In the data rows, 500 means zero.
Some points, one per row:
[553. 617. 469. 506. 442. 494. 505. 380.]
[508. 346. 420. 363. 647. 371. 741. 520.]
[595. 569. 596. 561. 480. 573. 344. 393.]
[430. 357. 323. 473. 695. 285. 540. 467.]
[577. 688. 764. 545. 294. 750. 216. 543.]
[523. 601. 666. 535. 386. 658. 439. 556.]
[520. 654. 630. 598. 365. 695. 260. 543.]
[492. 451. 495. 384. 606. 414. 659. 540.]
[483. 223. 210. 388. 638. 222. 765. 561.]
[511. 577. 642. 562. 388. 700. 434. 588.]
[504. 472. 540. 533. 490. 558. 466. 430.]
[494. 384. 446. 425. 568. 395. 505. 574.]
[467. 672. 605. 556. 369. 712. 311. 520.]
[519. 564. 657. 554. 436. 688. 345. 469.]
[543. 698. 577. 524. 378. 631. 351. 404.]
[618. 503. 571. 575. 417. 648. 313. 481.]
[460. 556. 645. 561. 350. 741. 246. 653.]
[543. 707. 671. 628. 256. 805. 160. 564.]
[559. 644. 725. 638. 285. 815. 162. 568.]
Then 10 other points, each followed by its number:
[543. 715. 577. 643. 271. 727. 271. 473.] 0
[402. 315. 292. 388. 719. 317. 716. 581.] 1
[488. 479. 479. 449. 486. 427. 666. 568.] 2
[557. 501. 549. 445. 426. 559. 514. 532.] 3
[439. 328. 346. 414. 701. 208. 828. 489.] 4
[420. 483. 353. 503. 578. 357. 605. 475.] 5
[602. 727. 536. 593. 327. 751. 308. 429.] 6
[517. 418. 452. 456. 524. 478. 432. 526.] 7
[515. 668. 519. 567. 402. 539. 485. 394.] 8
[425. 441. 280. 483. 682. 203. 704. 378.] 9
Which of these numbered points is nearest to each point below, ignoring the direction in which the first points spread most? Its number follows each.
[369. 379. 400. 356. 657. 305. 704. 544.] > 1
[407. 395. 172. 430. 792. 111. 877. 398.] > 9
[499. 502. 353. 467. 622. 335. 710. 429.] > 8
[478. 368. 303. 443. 742. 229. 721. 408.] > 9
[407. 287. 326. 385. 771. 189. 874. 531.] > 4
[494. 575. 504. 515. 536. 495. 486. 590.] > 1
[573. 565. 621. 560. 336. 670. 260. 527.] > 7
[368. 271. 214. 430. 684. 105. 749. 519.] > 5
[608. 543. 656. 623. 272. 812. 159. 491.] > 7
[456. 375. 413. 444. 525. 396. 492. 546.] > 7
[505. 608. 726. 561. 251. 813. 158. 528.] > 7
[485. 397. 331. 467. 533. 362. 665. 481.] > 0
[492. 193. 317. 417. 670. 193. 739. 455.] > 7
